In the rows, 128 means zero.
runs of hidden systems
Lebeg, seq 1 (9 x 20)
[[176 151 111 123 134  56 203 127 116  99 169 108 126 149 109 150  67 194
   63 136]
 [132 144  99 151 136  54 170 107 174 119 188  75  96 103 104 176  96 168
   98  68]
 [104 142 109 151 140  95 139 163 149 181 165  60 126 105 116 198 134 154
  160  40]
 [ 95 143  92 174 161 106 116 176 107 214 115  74 188 159 136 181 140 140
  152  96]
 [ 69 124  75 200 146  90 111 134 117 184  86 105 202 161 130 127 148  89
  102 143]
 [ 45 103  99 170 102 116 132 121 138 161  98 126 167 105 105  87 177  50
   82 154]
 [ 74 130 131  97  87 172 144 141 119 176 129 144 148  66 103  91 179  48
   87 174]
 [151 154 130  59  97 180 141 154  83 147 161 159 164  73 143 108 139  65
   83 185]
 [206 142 127  79  90 120 161 150  77  87 188 163 156 105 166 101 120  97
   71 157]]
Zezo, seq 2 (9 x 20)
[[148 104 155 121 155 140 138 152 101 129 167  90 142 130 161 104 135 217
  124 156]
 [132 156  90 154 150 100 103  97 129  80  98 121 136 168 142 120 103 173
   89 137]
 [ 96 127 137 125 124 151 102  91 170  75 103 140  96 104 101 142 106 122
  145 103]
 [ 98 101 149 138 137 163  96 129 139 148 153 130  97  89 127 119 177 147
  150 155]
 [131 137 100 162 147 129  77 136 104 150 125 139 158 151 163 125 165 121
  127 160]
 [142 113 122 141 115 128 108 122 122  94  99 163 155 149 147 123 116  70
  151 114]
 [144  89 159 121 102 120 162 128 135 126 125 160  92 135 116  97 145  96
  148 133]
 [149 141 128 123 135 109 157 132 120 193 126 144 104 155 110 127 139 124
  130 169]
 [159 153 121 110 145 129 141 126 124 160 128 136 152 138 127 167  77 110
  141 137]]
nem, seq 3 (9 x 20)
[[138 105 143 136 116 108 152 123 136 105  58 144 139 196 118 121  85 100
  175  88]
 [108  99 165 129 132 102 195 130 159 165 127  94  92 133  78 142 103 154
  155 101]
 [128 169 128  84 170 148 146  89 159 174 144  80 114 106 116 136  85 176
  107 153]
 [139 123 146  96 163 184  95  99 138  93 139 103 179 101 170 115  75 142
  135 139]
 [113  65 169 135 119 159 115 152 107  61 141 119 147 113 154  92 144 172
  134 132]
 [ 82 132 123 139  99 138 122 159  99  80 105 148 103 129  94 128 165 187
   82 151]
 [ 86 167  93 141 110 137  99 139 124 105 111 168 120 103  82 203 127 107
  104 133]
 [145 130 109 155 128 118  92 121 146 134 181 166 101  80 127 193 146  75
  157 120]
 [187 134 117 141 129 110  89 107 141 146 161 159  74 137 170 105 181 105
  155 132]]
temen, seq 4 (9 x 20)
[[ 94 126 123 139 144 137 115 108 152 100 121 129 147 105 101 174  75 123
  133 122]
 [104 123 132 130 137 152 101 115 145 105 165 122 111  75 126 136 139 157
  111 148]
 [148 139 117 130 136 144  72 116 135 114 145 124 117 113 176 116 159 129
  141 115]
 [127 108 132 148 123 143  87 144 117  99 106 151 144 146 147 141 137 115
  173 110]
 [115 103 143 148 120 139 121 143 109 118 111 173 107 142 105 134 153 135
  140 170]
 [142 138 133 119 134 131 125 113 135 176 125 162  90 135 117 123 150 109
  136 173]
 [152 123 151 106 138 139 145 122 141 182 135 128 123 129 134 135 114  99
  174 131]
 [153  98 165 110 141 130 163 140 123 135 144 117 133 137 134 118  99 154
  152 132]
 [157 134 136 115 141 110 151 112 125 110 119 118 117 161 134 108 100 173
  117 139]]
temen, seq 5 (9 x 20)
[[121 145  99 165 148 128  70 113 136 125 120 154 123 134 130 174 130 122
  144 138]
 [105  96 136 157 139 145  98 113 145 130 145 155 125  96 118 153 135 101
  154 155]
 [133  91 161 128 135 148 106 117 142 140 151 135  97 106 144  97 165 128
  160 151]
 [155 113 150 121 142 144 109 130 122 144 108 133 119 163 160  99 146 137
  176 131]
 [142 120 148 126 145 139 133 135 112 137  86 151 137 178 122 132  99 139
  159 157]
 [140 139 142 107 142 136 153 110 127 145 114 155 113 140  95 139  88 136
  121 183]
 [155 154 138  85 146 140 147  96 154 149 151 128 104 104 119 137  90 130
  126 143]
 [163 134 146  99 140 137 135 119 142 110 160 104 122 110 145 147  93 150
  150  93]
 [151 121 128 139 135 116 118 129 125  72 145 122 122 135 141 148 106 180
  128 105]]
kem, seq 6 (9 x 20)
[[124  73 140 165 144 104 148 106 144 192 179 141 116 105 122  94 164  96
  120 203]
 [171 131 147  71 123 130 167  89 153 173 142 102 121 117 158  47 124  74
  125 122]
 [155 125 168  56 101 161 178 155 106 112  93 131 166 140 128 114  70  93
  153 102]
 [147 124 149 108 103 139 160 182  66  85 131 172 140 144 102 156 105 163
  103 172]
 [149 179  97 119 129 109 134 111 121 103 156 157  83 114 100 158 113 170
   58 176]
 [116 172 105 111 142 129 112  84 183 105 161 105  93  69 105 179  93 143
  110  91]
 [112 117 132 136 131 143  90 147 144  96 164  78 139  82 155 166 136 158
  164  46]
 [136 114 106 178 127 104  75 161 102  97 122 109 146 167 182 126 171 165
  152  75]
 [102 119  99 197 134  85 101 118 131 130  59 139 120 200 125 115 158 129
  138 126]]
bub, seq 7 (9 x 20)
[[141 182 138  57 162 145 174  76 175 211 105  91 117 127 103 124  59 115
  127 138]
 [142 125 161  78 166 168 161 118 142 123 164  94 190  82 128 169  20 134
  138 135]
 [164 111 140 121 147 120 139 117 123  36 183  96 160 112 162 127  65 206
   93 126]
 [123 167  91 144 141 109  83 106 143  44 116  91 108 140 147 143 114 219
   97  78]
 [ 47 141 102 171 130 137  72 141 150 103 111 103 107 101  96 193 154 175
  131  73]
 [ 72  86 116 203 134 122  82 156 131 147 183 130 113  77 117 170 205 142
  139 140]
 [147  95 107 195 130 105  65 131 120 152 170 160 120 131 180 116 214  86
  160 144]
 [151 100 137 148 101 127  95 143 115 143  82 171 120 180 164  83 187  52
  192 112]
 [126 103 174 102  97 146 168 156 106 173  53 165 108 185 104  74 157  91
  167 151]]
kem, seq 8 (9 x 20)
[[125 132 120 121 111 141 108 153 119 145 168 118 110  90 147 123 189 131
  122 114]
 [162 161 101 126 118 109 110 132 123 140 121 133 128 149 159 133 145  91
  139  88]
 [116 105 128 159 109  94 150 144 130 127 111 142 131 149 104 150 124  93
  151 100]
 [118 106 139 146 120  99 166 153 123 168 142 122 106 137 106 119 159 146
  125 140]
 [149 150 117 115 145 109 158 119 134 186 131  99 133 144 135 114 118 133
  117 135]
 [125 120 134 117 140 125 161 126 134 140 127 100 178 126 124 130  76 108
  123 122]
 [112 109 140 120 115 138 153 151 107  99 135 114 170 115 127 109 116 143
   94 141]
 [123 165 109 104 114 142 123 134 105 106 114 129 138 126 131 114 134 146
   78 146]
 [103 170 100 118 120 145 103 123 131 114 113 142 132 107 106 162 116 113
  105 129]]
bituv, seq 9 (9 x 20)
[[ 96 146 123  99 104 144 144 152 114 142 113  97 134 115 127  91 165 139
   84 121]
 [127 172  99 108 112 144 118 145  93 137 110 142 143 133 136 117 154 126
   81 159]
 [115 159  94 126 105 140 105 130 116 113 126 151 152 102 127 139 138  74
   98 133]
 [129 134 117 119  92 134 116 138 127 118 161 142 115  82 134 128 169  86
  111 112]
 [171 139 118 117  99 111 129 148 106 132 162 146 110 123 151 124 166 107
  127 107]
 [168 134 113 133 105  87 154 153 108 129 145 142 138 146 135 146 129  91
  131  98]
 [132 117 119 149 109  76 178 145 126 135 154 126 134 126 108 147 124 109
  111 106]
 [136 136 112 138 125  78 173 121 141 152 155  98 119 128 121 121 129 135
   93 118]
 [130 155 110 111 135 106 158 120 136 165 127  79 148 133 135 111 115 129
   98 112]]
bub, seq 10 (9 x 20)
[[114 147 132 107  96 127 164 188  85 126  99 141 117 148  90 156 133 164
  114 123]
 [117 144  98 154 130  78 171 130 125 167 142 133 120 130  84 161 123 128
   81 156]
 [129 134 101 142 137  96 136  95 162 163 168 100 154  94 139 132 118  71
  112 110]
 [145 111 135 110 126 142 121 138 128 128 152  87 174 104 182  96 132 105
  143  80]
 [138 131 132 113 118 147 119 173  79 101 103 111 162 161 165 102 138 171
  124 115]
 [ 92 152 103 145 123 123 128 142 102 115  71 138 140 170  97 134 127 157
   89 154]
 [ 69 137 104 148 128 124 130 100 155 144 115 136 125  99  83 133 127 103
   82 163]
 [123 128 124 110 127 152 113 102 152 144 178 124 132  57 143 115 148  78
  113 147]
 [182 140 132  92 109 157  98 144 106 102 162 142 137 104 183 119 145 103
  142 110]]
Zezo, seq 11 (9 x 20)
[[ 96 188  98 106 142 134 144 121 145 185 111  93 150 111 100 167  95 110
  107 113]
 [110 130 142  86 128 173 135 146 126 123 156  81 185  69 144 134  99 126
  121 105]
 [127 130 119 112 105 130 135 143 103  85 149  94 150 110 163  78 156 168
   70 121]
 [ 95 167  97 127  96 118 119 134 116  81  85 133 110 143 107 121 145 152
   77 111]
 [ 72 130 127 137 100 149 118 152 128 102 120 156 107  92  73 179 142 120
  122 122]
 [105 108 114 163 121 123 110 154 118 147 187 140 131  77 125 162 176 113
  121 144]
 [145 135  86 161 116  92 103 143 117 147 155 122 158 127 166 134 168  84
  123  95]
 [132 112 127 135  93  99 148 154 122 123 105 121 143 150 141 116 139  78
  151  58]
 [108  89 157 134 102 101 197 157 122 153 107 116 127 149  93 106 131 119
  135 112]]
bituv, seq 12 (9 x 20)
[[159  92 161 150 123 111 110 133 142  62 108 145  67 170 127 148 120 180
  202  69]
 [124 104 137 184 154  88 124 147 132 136  98 131  89 194  98 191 117 190
  200  96]
 [ 91  94 124 213 193  88 116 124 154 175 130  98 138 158 107 187 107 180
  171 138]
 [ 85  76 136 191 199 117 110  88 170 179 133  66 159 138 145 101 118 168
  154 155]
 [ 90  78 166 132 171 162 126  94 151 172  82  80 171 152 154  38 124 148
  149 175]
 [ 94 104 175  92 147 199 132 109 121 148  57 143 154 150 112  61 107 124
  133 215]
 [107 136 161  80 138 213 106  94 132 112  88 194 113 108  93 118  96 109
  125 229]
 [148 152 150  75 134 208  67  83 154  84 136 202  76  75 119 159 105 105
  155 178]
 [184 134 162  86 123 187  66 120 143  60 158 176  74  94 153 173 114 128
  204  95]]
Lebeg, seq 13 (9 x 20)
[[137 100 130 146 135 144  98 167  93 127 151 114 182 128 181 118 155 139
  143 128]
 [127 136 100 153 111 106 111 143  96 106 105 140 127 167 146  87 175 148
   91 144]
 [ 97 145 113 134  91 114 142 123 130  92  91 166  91 128  80 135 134 115
   88 136]
 [116 122 146 115 119 143 148 127 146 137 157 161  98  82  78 178 110 104
  138 153]
 [179 135 134 111 153 143 111 127 131 173 185 136 123 103 157 159 122 110
  164 142]
 [193 134 113 130 132 103 114 132 113 132 134 125 148 165 190 109 132 110
  152  96]
 [138 108 131 142 104  83 166 133 119 108  83 121 127 187 127  85 128 133
  127  98]
 [ 91 123 145 120 127 116 178 106 155 142  90 114  95 139  68 111 108 151
  107 141]
 [ 96 145 137  99 154 164 132  97 167 157 138  98 129  75 102 150  87 130
  124 136]]
nem, seq 14 (9 x 20)
[[173 193 151  25 148 197 140 112 116 147 103 137 117 132 126 119  76 160
  116 182]
 [170 102 175  85 128 173 140 146 103  47 132 156 173 129 142 154  43 143
  162 130]
 [144  85 168 128  99 116 162 156 118  34 171 137  86 115 106 139 119 211
  118 110]
 [122 192  96 112 113 128 103 121 135  56 122 132  63 114 101 164 128 204
   82 100]
 [116 165  95 147 142 142  47 116 153  78 119 138 115 108 135 211 108 134
  165  70]
 [132  93 124 198 158 112  58 110 159 120 159 137  85 128 150 165 164 149
  200 106]
 [121 124 120 173 161 117  73  73 165 153  92 146  61 169 137  93 181 145
  156 159]
 [ 88 124 145 131 148 161 102  90 162 172  37 152 109 167 102 101 127  86
  179 157]
 [100  83 189 112 147 170 160 131 147 202  99 149 119 127  80 132 107  98
  192 178]]

runs to name
seq 15 (2 x 20)
[[110 169 151  69 124 199 106 145 116 139  67 148 103 134 102 146 122 142
  154 138]
 [144 134 126 133 151 159  89 141 112 140 162 180 129 108 124 199 117 123
  153 184]]
 => kem
seq 16 (2 x 20)
[[119 165 107 123 140 147 106 146 100 144  94 129 163 151 136 140 121 136
  114 154]
 [ 89 121 113 146 123 148 100 126 126 106 127 141 162  97 123 137 131  99
  110 149]]
 => bituv
seq 17 (2 x 20)
[[152 163 101 132 110 103 126 141  94 138  70 180 106 197 113 130 147 118
  115 153]
 [ 98 148  99 152 127 119 123 129 138 162 128 156 138 106  85 202 111  65
  129 133]]
 => bituv
seq 18 (2 x 20)
[[143 118 152 106 155 159  87  61 197 115 181 108  80  61 153 114 124 133
  156 113]
 [158 134 152  89 128 182  78 155 120 107 123 102 129 126 184 126 145 154
  195  59]]
 => Lebeg
seq 19 (2 x 20)
[[154 165 118 100 153 186  56 122  95 138 127 141 130 130 191  76 177 169
  104 209]
 [116  95 134 149  99 153  99 153  79  56  58 194 180 173 132 112 120  90
  138 158]]
 => nem
seq 20 (2 x 20)
[[154  94 151 125 132  81 181  94 184 162 183  90  99 102 128 112 113 101
  156  82]
 [132 152 129 106 156 118 155 123 147 212 114  52 129 151 148  93 133 162
  141  95]]
 => Zezo
seq 21 (2 x 20)
[[162 162  94 128 141 117  85  99 140  84 143 136 122 123 157 153 104 130
  124 108]
 [107 116 136 136 102 131 119 144 138  74 120 121 112 115 118 149 128 134
  152  64]]
 => bub
seq 22 (2 x 20)
[[ 83 135 124 126 159 185  78  97 135 127  58 140 181 141 134 111  95  98
  138 171]
 [ 73  98 167 111 124 208  91 122 138 110 116 156 125  75 108 119 145 110
  148 171]]
 => bituv
seq 23 (2 x 20)
[[185 152 103  96 109 135 131 170  57 123 144 158 211 137 181 119 121  75
   90 156]
 [196 143 127  87  63  89 180 145  95  50 131 172 111 147 128 113 108  96
   94  98]]
 => Zezo
seq 24 (2 x 20)
[[ 95 147  99 131  68  95 171 169 100 153 103 131 138 132 101 110 177  77
   78 106]
 [103 147 124 106  99 122 196 155 110 177 132 145 139 106  68 147 121  80
   78 166]]
 => Lebeg
seq 25 (2 x 20)
[[129  90 154 114 136 165 126 129 113  77  89 126 215 145 155 112  60 103
  158 122]
 [111  90 149 135 103 154 128 153  83  58 108 175 138 140 116  91 143 158
   94 195]]
 => kem
seq 26 (2 x 20)
[[ 78 140 110 116 105 144 122 107 138  38 107 102 164  90 121  98 100 140
   59 107]
 [ 84 174 101 103 108 165  97 135 124  92 143 103 110  66 124 125 165 175
   62 121]]
 => bub
seq 27 (2 x 20)
[[113 173 109 119 126 127 130 127 147 168 143 146  78  95  79 192 134 110
  128 124]
 [144 125 123 138 137 112 129 138 147 163 201 107 121  80 136 178 135 113
  149  90]]
 => kem
seq 28 (2 x 20)
[[ 93 123 109 150 146 124 125  76 153 100  94 122 190 132 123 103  73  90
   87 164]
 [ 85  75 154 134 108 146 134 113 155  97 162 108 135  62 128  81 152 104
  110 127]]
 => Lebeg
seq 29 (2 x 20)
[[ 79 143  86 172 124 123  99 154  95 147 143 138 119 113 109 138 207 166
   62 187]
 [105 161  66 170 114 120  70 135 117 112 123 161 168 108 130 191 136  57
  116 111]]
 => Zezo
seq 30 (2 x 20)
[[108 127 104 154 120  90 152 127 139 123 169 112 125  93 109 143 138 135
   83 126]
 [115 156 107 118 119 117 132 126 141 142 137  76 127 106 139 122 144 134
  101  77]]
 => kem
